Named moves, each a turn or a mirror, and the order they were made in; the first pair answered
S (before -> after):
[-13 -12  21  -8   6 -38 -19  14  -7 -26 -28  -4  12 -29]  ->  [-16   1  16   4  26   0 -13  44  16   8 -12  13 -37 -16]
[  6  27  21 -18  31 -20 -43  27 -26  59  35 -12 -14  10]  ->  [  7  15  28 -24  18 -47 -50   5 -45  30  26 -23  16  -1]
[  6   8   3 -21   7   0  35 -11  -1 -15  27  13 -13   8]  ->  [  9   6   4 -21   8  -9  29 -16  -7 -22  24   9  -1   4]
[  6   6   2   0  43   0   0   2  -1  56  31  -9 -37  23]  ->  [ 11 -15   8 -12  11 -50 -11 -41 -30   6  10 -25  25  -1]
E (before -> after):
[ 19  15   6  -8  35 -12   5 -13  -2  13  32 -38 -26   7]  ->  [  9  -3  28  -2  -5   6  14   1 -21  -7  14 -52 -18 -18]
[-15  -3  -7   8   9  35  26 -13  10  21  10  -9 -23   9]  ->  [-16  -5  -1   7  -3  35  29 -12   7  18   2 -13 -22   4]
[-13  -5 -27  29  -1  11   5   3  40  12 -23  46   2  27]  ->  [  3  16  -6  10  35   7   3  11  32  40  10  24 -28  37]
[-22  13  17 -64  12 -14   7  -9  11  -5 -18   4   8 -12]  ->  [-18  12  17 -56   8 -15   7 -10   9  -9 -23   2  11 -15]
Y (before -> after):
[ -5  -2 -53  10 -22  30  30  -8  36  -1  -4  -2 -16   9]  ->  [  4  14 -22 -17 -18 -25   5 -34  25 -38 -28   8  35   4]
[  2  -7 -10  -7  16 -13   0 -21  -4  12  17 -25 -24  -9]  ->  [  5  -7 -10 -12  18 -21  -1 -25  -7   7  18 -22 -16  -8]
[  4  36  12  -9  43 -19 -23  -8   0  -7  12  25  -7   8]  ->  [  5  29  10   0  39   2 -17   5   1  13  20  19 -32  12]
Q (before -> after):
[ -1  37 -16  20 -24  29 -17  10   1  -4   6  52 -29   7]  ->  [  6  48  -2  -3  -9   1 -29 -15 -11 -38   2  52   5   9]
[ -7  31  15   1  21  17   5  22  27   8 -10  44 -19  24]  ->  [ -5  37  21 -14  28   0  -4   7  24  -8 -14  46  -3  24]
[  7   3  17   4 -18   5 -15   3  -2   5 -10   3  21 -23]  ->  [  2   1  15  10 -21   8  -7   4   1   7  -8   4  17 -21]
F (before -> after):
[ 25  -6  18   3 -13 -10 -35   3 -14  32  15   2 -14 -27]  ->  [ 17 -24   4 -15 -19  27  14 -14 -15 -18  11  -4 -23 -32]
[ -6  35  36 -23  48 -27 -33   2  16  -8  12  15  25   3]  ->  [ -9  14  61 -17  -3 -17 -33  13 -15 -13   0 -25  24 -26]
[ -4  11  31 -26  36  55  28  28  -8   2  27 -22 -55  14]  ->  [  2  25  32 -14  47  32   9  37   1  29  32  -7 -53  22]
Now pairs of rows:
Each pair is 2 to 4 moves apart.
[  0   8  44 -40   7   7  -5  -2  37 -62 -36  48  17  13]  ->  [  5  10  52 -53  12  -7  -7  -5  28 -60 -29  38  15  16] : S then E then S
[ -6  -4  39  -9  10 -28  -4 -29  21 -96 -46  63   9 -38]  ->  [ 16  -3 102 -22   0 -33 -24   5 -29 -51 -17  -9 -28 -60] : F then E then E then F
[  2  58  18 -39  67 -11 -17 -26  34 -17   7  49   6  25]  ->  [-22   7  30   3 -43  -2 -18 -11   7 -50 -58  41  50 -29] : E then F then E then E
[-14  14   7 -28  21  53   8  28   7 -12  17  13 -33  22]  ->  [-20 -19  13 -10 -36  57  11  32 -16 -28  -5 -13 -16 -10] : E then S then Q
[ 27   5  -1 -27  27 -68 -13 -42 -27 -10  25 -46  31   4]  ->  [  4   7 -63  36  38   3   3   7  35  54  33   8 -31  30] : Q then E then F then F
[ -7  17 -19 -13  33  35  23   7  19  -1  18  12 -32  20]  ->  [-11  -3 -49  20  16  24   8  10  27  18  13  13 -25  14] : S then Q then F
[  8 -12 -43  13  47  65  39 -19   1  51  52 -24 -79   4]  ->  [ 25  12 -36 -44  86 -20  18 -91  -3 -29  31   3   8  21] : S then E then S then Q
[-35 -10 -15  59 -17  21  -5   7  55   8 -48 100 -13 -13]  ->  [-10 -21   0  41 -24 -71 -51 -38  18  -6 -49  61  51 -27] : F then E then S
